In the data rows, the value 128 means zero.
Some points, one per row:
[110  78  99  96 155 223 165 175]
[110 148 184 160 155 106 100 106]
[110 148 125 160 155 131 165 175]
[110  78  96 160 155 159 165 175]
[110 148 132 160  89 107 100 106]
[110  78 114 160 155 160 165 106]
[110  78 133 160 155 180 165 106]
[110  78  86  96 155 198 165 106]
[110  78  88  96 155 190 165 175]
[110 148 136  96  89  98 165 175]
[110  78  97 160 155 216 165 175]
[186 148 101  96  89 104 165 106]
[110 148 106  96  89 141 165 175]
[110  78 141 160 155 182 165 175]
[110 148 136 160 155 126 165 175]
[110 148 176 160 155 101 100 106]
[110 148 159 160 155 127 100 106]
[110 148 165 160 155  94 100 175]
[186 148 147  96  89  76 100 106]
[110  78  88  96  89 112 165 175]
[110 148 129  96  89 145 165 175]
[110  78  84  96 155 183 165 106]
[110 148 193 160 155 117 100 106]
[186 148 202 160  89 117 165 175]
[186 148 165  96 155 112 100 106]
[110 148 156 160 155 112 100 106]
[110 148 110 160 155 148 165 175]
[110 148 123 160 155 112 100 175]
[110 148 154  96  89 119 100 106]
[110 148  92  96  89 127 165 106]
[110  78  91  96 155 171 165 175]
[110 148 126 160 155 123 100 106]
[110  78  78  96  89 130 165 175]
[110 148 148 160 155 113 100 106]
Then 20 other points, each followed by its number:
[110 148  86  96 155 145 100 106] 0
[110 148 133  96 155 126 100 106] 1
[110 148 170 160 155 118 100 106] 2
[110 148 118 160 155 130 100 106] 3
[110 148 116  96  89 145 165 175] 4
[110 148 168 160 155 112 100 106] 5
[110  78  73  96  89 126 165 175] 6
[110 148 141 160 155 156 100 106] 7
[110 148  90  96  89 142 165 106] 8
[110 148 121  96 155 182 165 175] 9
[110 148 138 160  89 122 165 175] 10
[186 148 153  96 155  97 165 175] 11
[110  78 106  96 155 132 100 106] 12
[186 148 110 160 155 102 100 175] 13
[186 148 122 160 155 108 100 106] 14
[110 148 164 160 155 129 165 106] 15
[186 148 120  96  89  95 165 106] 16
[110 148 135  96  89 100 100 106] 17
[110 148 205 160 155 115 100 106] 18
[110 148 150 160  89 124 100 106] 19
Which two of these numbered points are nearest to each point below, looking only along the 3 directions in which the first points spread most? Their numbers follow each, nearest first.
[110  78  84  96  89 159 165 106] > 8 6
[186 148 155  96 155 151 100 106] > 1 14
[110 148 104  96  89 121 165 106] > 8 16
[110 148 147 160 155  92 100 106] > 5 2
[186 148 164 160 155 102 100 106] > 14 5
[110  78  80  96  89 159 165 175] > 6 9
[110  78  86  96 155 159 100 106] > 12 0
[110  78 105  96 155 133 165 175] > 9 6
[110 148 134  96  89 106 100 106] > 17 16
[110 148 109 160 155 122 100 106] > 3 7
[110 148 112  96  89 128 165 175] > 4 11
Here are 20 other points, each followed by its number:
[110 148 145 160 155 126 100 106] 0
[110  78  92  96  89 123 100 175] 1
[110 148 171 160 155 110 100 106] 2
[110 148 195 160  89  99 165 106] 3
[110  78 105 160 155 196 165 175] 4
[186 148 146  96  89  88 100 106] 5
[110  78  99 160 155 153 100 106] 6
[110 148 101 160  89  90 165 175] 7
[110  78  73  96  89 168 165 175] 8
[186 148 156 160  89  96 100 106] 9
[110 148 156 160  89 123 100 106] 10
[110  78 145 160  89 114 100 106] 11
[186 148 101  96  89 152 100 106] 12
[110  78 109  96 155 191 165 175] 13
[110  78 125 160 155 136 165 175] 14
[110  78  84  96 155 143 100 106] 15
[186 148 107  96  89  90 100 106] 16
[110 148 131  96  89 141 165 106] 17
[110 148 166 160 155 130 165 106] 18
[110  78  96 160 155 177 100 106] 19
Which two of these numbered points are nearest to each point below, looking only along the 3 directions in which the first points spread most? Their numbers follow each, nearest first.
[186 148  83  96  89  86 100 106] > 16 5
[110 148 143 160 155 127 100 106] > 0 2
[110 148 123  96 155 147 100 106] > 11 15
[110 148 120 160 155 143 165 175] > 14 7
[110 148 152 160  89 108 165 175] > 7 3
[186 148  98  96 155 102 100 106] > 12 11
[110  78  94  96  89 119 165 175] > 1 8
[186 148 148 160  89  88 100 106] > 9 10
[110 148 127 160 155 135 165 175] > 14 7
[110  78  82  96 155 158 100 106] > 15 19
[110 148 100  96  89 135 100 106] > 12 17
